Small tables with named rows and columns. After each table, cells are looked up by row and column.

dopani
|  | siko | mak | lupiza | mizirup | midir | gel | lusagot | fas |
|---|---|---|---|---|---|---|---|---|
| favalod | 0.268 | -0.103 | 0.176 | -0.534 | -0.626 | -0.654 | -0.118 | -0.108 |
| nasako | -0.367 | 0.027 | 0.628 | -0.300 | -0.230 | -0.183 | -0.407 | 0.229 |
| zof | -0.596 | 0.030 | 0.206 | 0.240 | 0.245 | 0.252 | -0.380 | 0.143 |
| fad | -0.713 | 0.080 | 0.188 | 0.119 | -0.132 | 0.052 | -0.455 | 0.199 |
| nam | -0.737 | 0.102 | 0.095 | 0.174 | -0.323 | -0.056 | -0.650 | 0.254 |
| nup | 0.466 | -0.335 | 0.169 | -0.527 | 0.172 | -0.141 | 0.317 | -0.307 |
| rer | -0.068 | 0.038 | 0.221 | -0.429 | -0.796 | -0.598 | -0.370 | 0.006 |
| som | -0.576 | -0.069 | -0.303 | 0.411 | 0.424 | 0.330 | -0.220 | -0.043 |
| vud | 0.158 | -0.250 | 0.363 | -0.318 | 0.584 | 0.202 | 0.267 | -0.177 |

favalod, lusagot -> -0.118
zof, fas -> 0.143
rer, lupiza -> 0.221
favalod, lupiza -> 0.176
favalod, mak -> -0.103
som, fas -> -0.043
Row with the largest midir: vud

Table fev
cols = zelola, mavo, nageluv, fupasu, gesun, naf, lomore, zazese, dalam, talut
ror: [110, 121, 113, 110, 114, 76, 115, 243, 189, 132]
leder: [15, 114, 90, 127, 145, 211, 157, 116, 156, 140]
tisikiz: [34, 119, 174, 189, 193, 148, 113, 113, 131, 112]
zad: [72, 135, 174, 233, 51, 114, 114, 115, 112, 114]
dezu: [79, 224, 183, 81, 51, 123, 112, 105, 117, 115]
zukikan: [118, 251, 166, 80, 82, 139, 112, 101, 123, 113]
talo: [176, 121, 154, 109, 113, 170, 111, 112, 140, 112]
metakag: [78, 225, 187, 82, 48, 122, 112, 103, 119, 113]
rolud: [60, 181, 203, 108, 16, 115, 112, 107, 114, 112]
lik: [112, 114, 113, 113, 115, 108, 58, 113, 124, 205]
kirit: [111, 251, 166, 82, 79, 134, 114, 101, 121, 114]
fot: [73, 141, 172, 232, 49, 113, 113, 110, 112, 111]
fid: [71, 140, 180, 220, 35, 113, 114, 109, 114, 111]

What is the nageluv of tisikiz in fev? 174
What is the zazese of dezu in fev? 105
What is the talut of kirit in fev? 114
What is the talut of dezu in fev? 115
What is the dalam of lik in fev? 124
What is the nageluv of kirit in fev? 166
What is the zazese of zukikan in fev? 101
What is the talut of fot in fev? 111
What is the naf of leder in fev? 211
What is the naf of fot in fev? 113

tuz
|  | riv | popar | dat | gizop | getafo | pib | vuluso | biv |
|---|---|---|---|---|---|---|---|---|
| bez | 39 | 39 | 53 | 71 | 43 | 47 | 4 | 55 |
| zipe | 51 | 52 | 41 | 49 | 60 | 49 | 43 | 42 |
| tisum | 42 | 43 | 53 | 18 | 13 | 42 | 95 | 44 |
| bip | 54 | 69 | 25 | 40 | 62 | 76 | 89 | 27 |
| tavazog | 40 | 39 | 59 | 31 | 15 | 35 | 64 | 47 |
| zub | 53 | 70 | 47 | 58 | 54 | 62 | 41 | 16 |
| ruv | 64 | 58 | 29 | 33 | 91 | 42 | 61 | 36 |
| vinupif | 49 | 68 | 41 | 40 | 38 | 70 | 84 | 21 |
| togob | 41 | 38 | 30 | 62 | 60 | 62 | 36 | 70 |
| poda | 38 | 31 | 42 | 44 | 36 | 47 | 54 | 69 |

tisum, dat => 53
togob, gizop => 62
bip, riv => 54
tisum, biv => 44
poda, vuluso => 54
tisum, pib => 42
tisum, riv => 42
poda, dat => 42
Which row has the largest biv? togob

ren
|  | leg | fos | gugados | fenumo | libagik |
|---|---|---|---|---|---|
| povon | 454 | 535 | 584 | 475 | 389 |
| nuzeto | 260 | 747 | 252 | 78 | 405 |
| bona | 809 | 848 | 424 | 612 | 824 |

libagik of povon: 389
libagik of nuzeto: 405
leg of nuzeto: 260
leg of povon: 454
gugados of povon: 584
fos of povon: 535
gugados of nuzeto: 252
fenumo of bona: 612
fos of bona: 848
gugados of bona: 424
fenumo of nuzeto: 78
fos of nuzeto: 747
leg of bona: 809
fenumo of povon: 475
libagik of bona: 824

Table retuna
	dugidal	tur	fiti	rovekog	rem	rov	tib	biletam
zaris	94	132	195	186	93	136	116	128
sok	201	160	138	215	195	194	152	211
mogati	96	109	182	118	127	70	112	81
vedozi	225	58	81	201	226	154	128	207
nir	148	60	47	133	174	74	185	196
vava	165	133	117	169	219	63	113	191
soka	140	89	66	112	174	101	181	190

tib of vedozi = 128
rovekog of vava = 169
rovekog of soka = 112
tur of vava = 133
rem of soka = 174
dugidal of vava = 165
rem of mogati = 127
rov of vava = 63
rov of soka = 101
tur of sok = 160
tur of zaris = 132
rem of vedozi = 226
rovekog of mogati = 118
rovekog of sok = 215
rov of mogati = 70
tib of soka = 181
tur of nir = 60
fiti of zaris = 195

pem =
	sivaz	kesu	zal	begog	vamiru	vuger
lebas	162	31	130	90	31	38
debobi	22	10	160	86	144	77
geg	29	20	109	139	116	137
rogo	139	29	54	140	156	10
zukugo	152	90	29	70	178	111
seke	66	192	183	109	175	129
ridebag	95	133	68	122	11	180
zufa	111	35	85	34	92	147
kiv	125	14	86	161	135	124

What is the zal of kiv in pem?
86
What is the vamiru of zufa in pem?
92
What is the zal of rogo in pem?
54
What is the vuger of kiv in pem?
124
What is the kesu of zukugo in pem?
90
What is the sivaz of debobi in pem?
22
What is the kesu of ridebag in pem?
133
What is the begog of geg in pem?
139
What is the zal of seke in pem?
183
What is the vuger of ridebag in pem?
180
What is the vamiru of rogo in pem?
156
What is the kesu of seke in pem?
192
What is the zal of geg in pem?
109
What is the sivaz of zukugo in pem?
152
What is the kesu of geg in pem?
20
What is the zal of lebas in pem?
130
What is the vamiru of geg in pem?
116
Row with the largest sivaz: lebas

